One turn sends every row of this set to another row. A few are shown first. Where does it send the rows asked after them?
Busat: [ -7.8  -0.2  -0.9 -23.3   2.6  11.2   6.8  -6.6   8.5  20.9  14.7   1.8
 -18.8   2.2  11.3   4.6  18.0 -32.4  -6.2]
Non: [  1.0  14.2 -19.3   1.2 -13.4  20.9  -4.8 -23.6  17.3  -1.9   9.3  -0.3
   2.1 -34.2 -17.7  12.3  10.2 -15.6 -34.9]
Pid: [ -8.3   6.7  -0.5 -24.7   0.8  13.4   8.6 -11.4  12.7  20.1   9.4   1.1
 -19.2   7.2   4.3   0.9  18.8 -37.0 -14.4]
voga: [ 23.9  -3.8 -23.9 -30.4 -24.7  -2.3  19.7  -7.5   8.4 -21.6 -25.6  -4.9
   0.7  27.5 -25.7  26.4 -12.3  27.8  -1.3]
Ture: [ 24.8  23.3  26.4 -22.9  12.6  -9.6  13.6  19.5  15.9 -20.5  -2.4  -5.6
  25.1 -41.7  -4.0   4.7 -17.8  12.5 -24.3]
medif: [ 35.8  -4.2  28.7   4.0 -20.2  28.6  36.8   4.7  21.8  -8.2   7.4  24.0
 -35.6 -12.4 -11.6  33.8   1.2 -23.3 -10.3]
torep: [ 21.3  22.7  26.6 -25.0   7.9 -10.6  16.0  24.1  19.8 -25.2  -2.1  -9.2
  21.4 -40.3   3.6   7.6 -13.1  16.1 -25.4]
Nopen: [ -0.5   8.4 -19.4 -12.4 -17.2  19.8  -1.4 -24.5  11.9  -2.5   8.8  -6.8
   6.3 -30.4 -15.7  11.6  11.1 -19.4 -43.6]
Bedef: [ 27.9  19.4  19.1 -27.5   7.1  -7.8  16.0  25.5  20.6 -25.4  -3.9  -4.2
  26.1 -37.9   5.6   2.7 -10.0  12.8 -17.7]
gapev: [ 10.2  -1.3   3.6  -2.3 -17.0   7.8  -6.0  22.1  37.3 -22.0  24.0 -34.0
  14.1  -1.6 -20.3  28.4 -42.4   0.5 -20.8]
rez: [ 25.0  -7.6 -17.6 -35.4 -23.2  -1.0  22.2   4.1  11.6 -21.7 -20.4  -8.5
  -0.1  29.0 -28.0  20.3 -14.1  33.8  -2.9]
teba: [ 27.6  -4.4  28.5  -0.3 -26.5  32.0  38.6   1.1  12.4   0.0   6.6  19.4
 -34.9  -8.5  -9.6  40.7   2.9 -21.8 -18.3]
keki: [ 23.8 -21.4  26.6 -23.0  -4.0   1.2  12.0 -11.7 -15.7  -7.3   1.1  -7.7
  -6.8  16.2 -39.5  30.4  15.4  13.5  18.5]
Sode: [  9.6   7.7  24.9 -40.0  -6.7  -2.9  19.9  23.4   6.1 -31.1 -18.1 -33.5
 -27.7 -28.0 -23.0  -2.8 -13.2  16.9  -9.1]
Bep: [ 20.0  -8.4  24.0 -22.3 -10.0  -1.8  12.0 -17.2 -19.2  -0.2  -0.1  -6.1
  -2.7  23.7 -39.7  36.4   9.8  17.7  12.1]
suz: [ 48.6  -2.6  29.4  10.6  -6.0   2.3  32.8 -10.3 -10.8 -25.1  11.3  -5.4
 -37.1  11.3  -3.9  -6.5 -13.7 -15.9  -8.4]
rala: [  9.4  14.1  22.9 -38.8  -5.0  -1.6  23.7  21.0   4.9 -30.8  -8.1 -32.6
 -28.5 -21.0 -31.9  -1.8 -16.5  27.6 -14.1]
tudap: [ 12.0   0.5   4.9   7.5 -11.7   8.4  -2.8  20.9  39.1 -17.9  30.7 -31.6
   9.0   4.5 -18.8  24.4 -39.1  11.9 -20.2]
poga: [ 50.5  -9.3  31.0   7.5  -5.7   8.7  32.1 -13.2 -17.5 -27.2   6.4  -7.4
 -39.9   4.6  -7.0  -1.8 -12.8  -9.5  -9.7]
kes: [-12.5   4.7   2.8 -25.4  -7.4  11.6   7.8  -5.3   7.8  23.1   9.5   2.9
 -17.4   7.7   3.5   8.0  16.5 -34.8  -6.7]
Nugus: [ 23.5  18.1  21.1 -29.2   8.0  -7.3  17.0  19.5  19.6 -23.7   2.7  -8.7
  29.6 -42.7  -0.9   5.6 -15.0   9.3 -22.0]
Sib: [ 30.3  -6.6 -19.8 -34.1 -24.3  -3.5  18.9  -5.6   6.8 -19.1 -24.5  -8.6
  -1.8  28.8 -21.4  19.7 -20.2  30.3  -2.7]
Bon: [ 16.3   2.6  28.2  19.7 -29.3  -0.3 -12.9 -10.8  52.6  11.0  -1.2 -10.9
  -9.2  -5.3 -15.8  25.1 -17.3   8.1 -41.1]
minin: [ -9.6   0.6   2.7 -28.5  -2.3   9.0   4.6  -5.0  14.8  25.9   1.6   2.2
 -17.6   8.1   3.8   2.0  16.3 -34.1 -14.4]
vanez: [ 22.8  -7.4 -15.1 -40.5 -22.7  -4.3  23.2   0.4  16.7 -24.8 -20.0  -2.4
   4.6  26.8 -27.4  20.4 -15.8  26.1   4.7]
zele: [ 52.6  -4.4  29.5   9.9  -8.0   9.5  31.2  -9.1 -11.8 -26.1  11.4  -4.5
 -33.4   7.8  -9.9  -4.8 -21.9 -17.0 -10.7]
Bov: [ 26.4  17.0  23.7 -27.9   5.8  -6.8  21.9  27.2  14.9 -19.2  -2.0  -2.1
  23.1 -43.5   4.0   9.0  -9.4  13.1 -18.9]
sigel: [-15.1   2.8   1.8 -32.8  -2.1   8.4   3.0  -3.6  13.3  18.5   8.7   0.4
 -19.7   5.7   1.3   1.1  16.4 -32.5 -14.4]
Tafi: [ 16.1  -1.5  32.3  18.1 -28.3  -5.6  -7.3 -14.7  50.9  11.4   0.7  -8.8
   0.3  -2.9 -10.3  22.2 -17.5  14.3 -41.6]
Nura: [ 53.2  -8.6  27.2   6.9 -12.4   4.0  35.2  -9.2 -16.0 -26.9   8.2   1.5
 -38.8   9.4  -9.3   3.4 -17.0 -14.4 -12.5]
Sadum: [ 53.3  -7.4  29.1   3.8 -14.1  10.3  30.7 -12.6 -15.2 -26.4   7.1  -5.4
 -38.4  10.3  -9.4  -4.6  -9.9  -7.0 -19.4]
Gam: [ 10.7   1.3  25.2  18.7 -36.5  -2.9  -7.9  -7.4  51.7  15.2  -6.4 -17.9
  -5.6  -2.0 -11.8  25.9 -15.3   4.5 -38.9]
besu: [ 19.4  -4.6  36.4  16.4 -28.5  -2.5 -11.6 -12.8  50.9  12.3   0.5 -17.3
  -3.2  -1.3 -15.3  22.9 -14.0  16.3 -36.5]
Vad: [ 12.7  -8.3  26.7  16.3 -32.9  -1.9 -12.0  -7.8  51.3  16.4   4.0 -16.1
  -1.8  -2.8 -12.8  19.1 -19.3   6.1 -40.1]
fab: [ 28.8  -5.3 -14.9 -34.2 -21.3  -1.5  20.7  -1.5   9.7 -17.9 -27.7  -7.0
   5.6  25.7 -26.4  19.6 -13.1  31.7   8.4]

minin turns into Tafi
besu turns into Bov
And these:
medif turns into Nopen
vanez turns into Sadum
teba turns into Non
Nura turns into Pid
rez turns into poga

